Rows are one point carried round by a steady rotation, each followed by how many steps it has turned.
The counts run from 0 to 424.
136,147,141,136,129,147,160,116,85,133,162,139,106,153,164,193,97,180,88,106,153,180,172,96,154,112,152,114,130,127,97,137,128,139,161,119,129,111,155,112,140,127,127,142,139,123,128,125,187,129,166,115,177,108 | 196
138,149,145,154,136,170,173,119,79,155,147,124,96,128,153,181,116,150,91,109,139,172,152,120,197,149,138,145,161,138,110,163,129,164,144,149,144,143,139,128,155,113,131,163,118,155,180,128,166,149,165,149,149,123 | 382
126,161,90,117,138,190,161,114,101,127,151,150,124,156,111,171,104,171,55,96,119,152,168,127,149,115,125,121,148,135,135,194,144,121,152,153,91,100,147,98,132,132,105,148,126,139,134,135,173,140,133,156,134,125 | 375
129,167,102,129,115,183,158,107,118,116,149,148,98,153,98,144,126,168,96,87,147,179,144,127,144,149,165,120,165,151,115,150,136,94,120,143,124,98,156,79,138,145,123,124,112,152,178,145,194,115,133,172,123,127 | 169
123,156,88,132,132,183,155,121,99,130,134,150,122,145,121,170,99,152,50,83,119,157,160,127,157,131,131,126,160,147,143,192,140,144,143,153,97,106,143,106,130,116,113,150,121,151,146,136,164,155,140,164,122,128 | 376
160,125,107,173,110,143,136,104,98,158,137,158,108,163,144,160,124,174,101,86,158,193,151,137,176,137,158,128,142,141,110,173,128,148,139,137,146,132,128,96,142,103,140,144,127,179,179,124,149,135,166,161,125,87 | 399
146,134,134,169,108,152,152,86,91,135,122,161,110,151,151,158,136,178,113,116,145,193,178,134,163,131,156,114,125,153,101,147,156,146,150,162,149,135,134,123,159,129,162,154,166,154,145,121,195,105,147,132,141,97 | 403
160,133,91,145,104,168,137,133,106,111,148,175,134,185,153,131,135,177,137,97,154,204,144,100,149,139,151,103,133,155,128,139,152,100,100,152,136,95,146,101,156,126,136,120,140,147,139,111,189,118,135,146,152,82 | 419
171,129,96,142,123,158,113,133,111,120,161,166,134,186,149,126,141,176,131,83,157,208,125,99,153,132,144,114,131,161,121,155,142,113,102,131,133,96,141,88,154,131,134,112,138,148,138,101,169,121,139,143,156,89 | 418
163,140,119,115,124,163,158,129,80,145,146,130,100,155,162,176,129,153,118,96,152,177,144,155,168,151,124,107,132,133,153,159,138,136,133,152,159,131,111,100,157,74,97,126,122,170,155,101,151,159,160,140,138,89 | 209
149,152,158,121,174,123,152,95,97,159,151,103,102,145,140,126,171,170,106,105,155,171,147,96,187,147,116,134,108,137,129,132,143,130,115,151,171,136,149,114,134,134,113,126,164,165,175,115,185,113,139,121,167,106 | 134
117,114,118,142,114,171,153,110,138,123,101,145,118,129,162,116,97,128,97,92,134,202,128,77,151,140,161,126,176,168,166,152,134,146,96,147,117,93,132,87,143,109,158,155,132,159,157,118,189,133,136,127,136,113 | 265
176,115,147,164,137,165,137,123,68,159,151,131,118,145,161,138,159,152,129,102,138,181,116,129,199,134,115,135,134,168,139,175,140,139,90,143,143,138,106,123,160,122,133,144,124,168,163,81,141,147,142,143,158,95 | 227
171,110,98,152,126,144,121,143,100,144,139,153,133,159,156,136,140,151,112,72,151,187,127,106,153,134,146,123,121,146,158,148,120,142,68,127,143,109,131,75,143,95,119,119,120,168,164,102,134,145,150,143,147,74 | 54
145,117,136,159,99,181,171,78,107,135,112,142,95,128,146,120,146,150,137,115,129,185,132,118,153,146,173,118,139,168,139,143,144,101,82,145,141,114,115,118,151,137,160,149,143,152,165,105,202,109,139,132,143,99 | 247
143,156,146,122,146,158,156,99,100,120,152,122,102,136,128,89,152,169,119,102,134,179,136,88,168,170,123,131,170,174,147,142,164,95,123,149,135,102,145,92,123,158,123,105,136,148,147,118,212,106,127,132,143,135 | 341
143,145,156,138,167,169,121,117,45,128,161,116,86,91,120,161,170,136,72,108,103,163,127,140,129,125,116,116,165,183,147,139,141,152,97,123,129,111,153,106,137,156,98,115,117,150,156,129,168,129,139,136,137,136 | 160
171,116,138,167,118,181,154,110,62,160,139,140,115,133,162,134,145,155,113,105,129,166,144,132,192,146,120,136,135,163,151,180,153,136,94,147,132,141,100,124,148,114,127,144,118,165,158,91,142,142,141,142,153,88 | 226
156,114,139,164,157,134,113,81,68,131,139,144,113,132,151,154,157,157,97,106,126,197,139,134,139,113,140,109,131,180,121,161,149,169,152,134,149,118,137,142,166,131,159,146,178,154,121,104,179,115,142,119,154,106 | 406
117,116,136,129,161,159,151,111,132,118,121,137,113,123,173,130,110,136,109,94,141,198,99,66,148,121,152,127,154,166,161,141,123,164,106,137,124,68,136,115,152,124,148,165,148,152,148,108,194,121,132,114,169,113 | 267
135,144,120,131,154,154,148,93,120,131,159,119,118,144,103,140,105,145,38,59,141,176,122,88,137,113,142,151,151,149,126,160,129,121,127,116,120,117,162,95,127,151,123,107,143,147,150,119,199,150,126,145,151,127 | 356
137,168,162,90,157,159,132,119,95,140,178,111,89,147,139,198,140,166,97,105,154,179,134,138,147,95,95,111,147,134,116,153,119,110,151,128,132,128,141,97,152,151,95,124,111,139,128,116,183,124,128,124,164,116 | 368
158,106,117,187,93,172,158,98,85,152,121,155,115,128,132,137,125,165,98,85,117,161,156,115,152,130,184,133,113,150,139,159,123,127,69,122,119,107,120,91,125,132,138,146,115,145,169,123,161,129,157,142,145,89 | 242
120,146,130,110,156,173,137,105,130,139,119,110,77,127,124,127,140,110,121,114,118,198,104,120,148,146,126,111,171,170,164,174,116,127,80,134,142,99,118,65,140,113,122,165,132,162,169,93,177,141,151,142,124,133 | 93
120,143,118,118,147,175,109,137,146,119,123,145,122,150,142,149,148,135,111,102,145,218,115,101,145,91,126,116,167,161,149,147,114,139,62,143,123,96,144,93,167,144,141,155,118,169,163,118,171,122,111,140,146,100 | 77
143,164,98,120,128,178,149,101,116,128,166,145,100,160,96,143,137,181,105,89,147,177,126,120,143,137,151,124,151,147,112,160,129,85,115,128,123,91,153,75,132,160,118,121,110,144,169,138,191,113,136,169,134,118 | 168
130,139,125,100,155,157,113,110,134,138,136,108,104,159,128,136,129,130,93,93,124,194,121,101,128,102,120,106,141,146,165,171,108,112,84,102,124,97,128,49,126,117,99,138,149,128,110,74,181,156,141,112,150,113 | 278
139,149,140,111,148,188,123,144,75,118,164,123,90,126,156,207,129,133,94,107,137,187,113,154,139,108,109,98,176,157,137,155,122,159,132,129,124,107,133,110,174,121,101,141,103,150,137,119,160,144,139,143,147,117 | 4
148,111,148,126,138,153,99,112,99,129,143,140,98,122,155,156,147,161,108,102,136,194,114,123,111,82,141,86,130,163,159,149,103,125,91,99,117,72,109,70,140,143,113,136,109,145,117,112,161,106,140,110,149,86 | 256
134,138,123,131,145,191,191,93,93,139,136,136,93,136,144,166,114,159,118,112,127,166,132,129,167,152,163,115,123,144,129,169,144,145,146,160,140,88,128,149,157,113,135,178,147,140,161,113,184,134,158,140,155,119 | 18
129,154,116,100,170,158,149,135,115,158,141,143,115,159,134,137,158,186,114,110,124,152,152,111,181,137,105,110,122,129,170,179,127,126,100,166,123,89,130,74,110,117,79,173,122,162,166,121,139,118,145,132,147,99 | 302
123,141,146,95,185,140,153,91,118,142,126,120,94,132,148,111,142,173,117,112,129,166,130,93,178,159,118,117,136,157,177,181,143,146,148,165,140,80,123,103,119,112,115,166,156,158,143,114,187,109,149,113,145,127 | 112
142,153,142,146,143,168,124,108,62,141,153,117,87,138,124,186,147,127,91,123,101,185,163,166,146,129,120,103,152,165,110,167,140,145,135,127,147,147,130,101,157,114,121,140,155,140,130,88,173,157,163,140,134,139 | 388
152,126,158,163,138,133,133,89,83,143,144,118,101,111,127,97,134,157,68,84,133,174,138,85,165,155,125,153,178,180,149,152,142,129,111,120,121,130,139,75,107,148,133,103,123,162,160,125,183,120,136,132,135,130 | 338
156,111,158,176,131,141,107,107,70,141,129,133,109,140,174,147,145,135,111,123,121,206,156,118,162,119,129,116,142,174,126,148,140,160,115,125,152,140,123,104,155,113,152,141,171,149,120,81,180,134,153,107,160,104 | 43
126,156,112,119,136,173,189,82,114,123,138,121,106,134,112,132,102,155,54,69,138,158,145,98,148,144,149,141,145,143,143,155,150,105,138,147,125,110,157,117,132,145,120,117,141,140,152,130,222,134,123,143,145,132 | 358
143,135,101,143,138,159,133,98,95,131,134,157,139,165,138,175,135,177,69,93,120,173,174,130,139,83,136,105,99,139,124,177,146,137,133,146,118,117,140,133,155,134,132,152,169,140,110,112,181,128,125,122,162,91 | 218
